Here are the same points, seen from different sides; a view may also be mirrored.
A view may leave some points out, and in a few views one point is out of place. Which views, in the order they come, and which point in each? Write none if none.

Scene 1 (5 views)
panel a:
  muzor [ -3   4  -1   1 -13   3  -2  -9]
  gik [-6  5  0  1 -8  3  1 -8]
  rir [  3   2 -13  -7   1  -7  -5 -13]
  bogo [ -4   7   0   2 -10   3  -3  -5]
  dito [  1   2 -12  -5   3  -5   0 -15]
  Fidu [ -1   2 -11  -7   1  -5  -1 -13]
  mive [ -3   8   1   4 -10   5  -3  -6]
  fetuv [ -2   2  -9  -7  -1  -5   0 -11]
panel b:
  rir [ -3  13 -25   0  -6 -14  14  -6]
  Fidu [ -1  14 -27   1  -7 -18  10  -5]
  bogo [  7  19 -16   7   1 -22  -3  -4]
  Sut [  4  17 -20   9  -1 -26  -4  -5]
  muzor [  2  16 -16   7   2 -24  -4  -6]
  kubom [  5  18 -20   8  -1 -25  -4  -4]
  dito [ -4  17 -28   0  -7 -17  11  -5]
panel c:
  fetuv [  3   5  -8   4 -18  17 -26  16]
  muzor [ -2   3 -11   6 -11   7 -25   2]
  Sut [ -4   4 -10   4 -14   7 -21   2]
  dito [ -1   3  -9   3 -15  22 -27  19]
  kubom [ -4   4  -8   6 -15   8 -22   2]
  bogo [ -5   4  -7  10 -14   8 -26   1]
  gik [ -4   4  -8   6 -15   8 -23   3]
  Fidu [  2   4  -9   4 -16  20 -27  18]
panel d:
  Fidu [ 25   0  -2  -8   7   5   0 -10]
  Sut [ 20   6   0 -16  -6   9  -2   2]
  bogo [ 22   5   6 -15  -8   6  -5   1]
  muzor [ 17   6   1 -14  -6   5  -4   0]
  mive [ 20   4   5 -14  -9   7  -6   4]
  dito [26 -2 -3 -6  8  6 -1 -9]
  gik [ 21   5   2 -14  -5   8  -3   0]
  fetuv [ 25   2  -1 -11   5   6   0 -11]
panel e:
  bogo [ 24   4  21 -14  15   4  68  19]
  muzor [ 23   4  20 -11  15   4  64  23]
  gik [ 24   1  17 -14  16   4  65  20]
  fetuv [ 24   4   9 -18  20 -10  61  21]
  kubom [ 24   1  17 -13  16   5  65  20]
  Sut [ 24   0  17 -12  16   5  63  20]
  dito [ 28   6  10 -22  20 -12  58  21]
  Fidu [ 26   0   7 -20  20  -9  63  16]
Views with a point moved: panel e
  out of place in panel e: Fidu
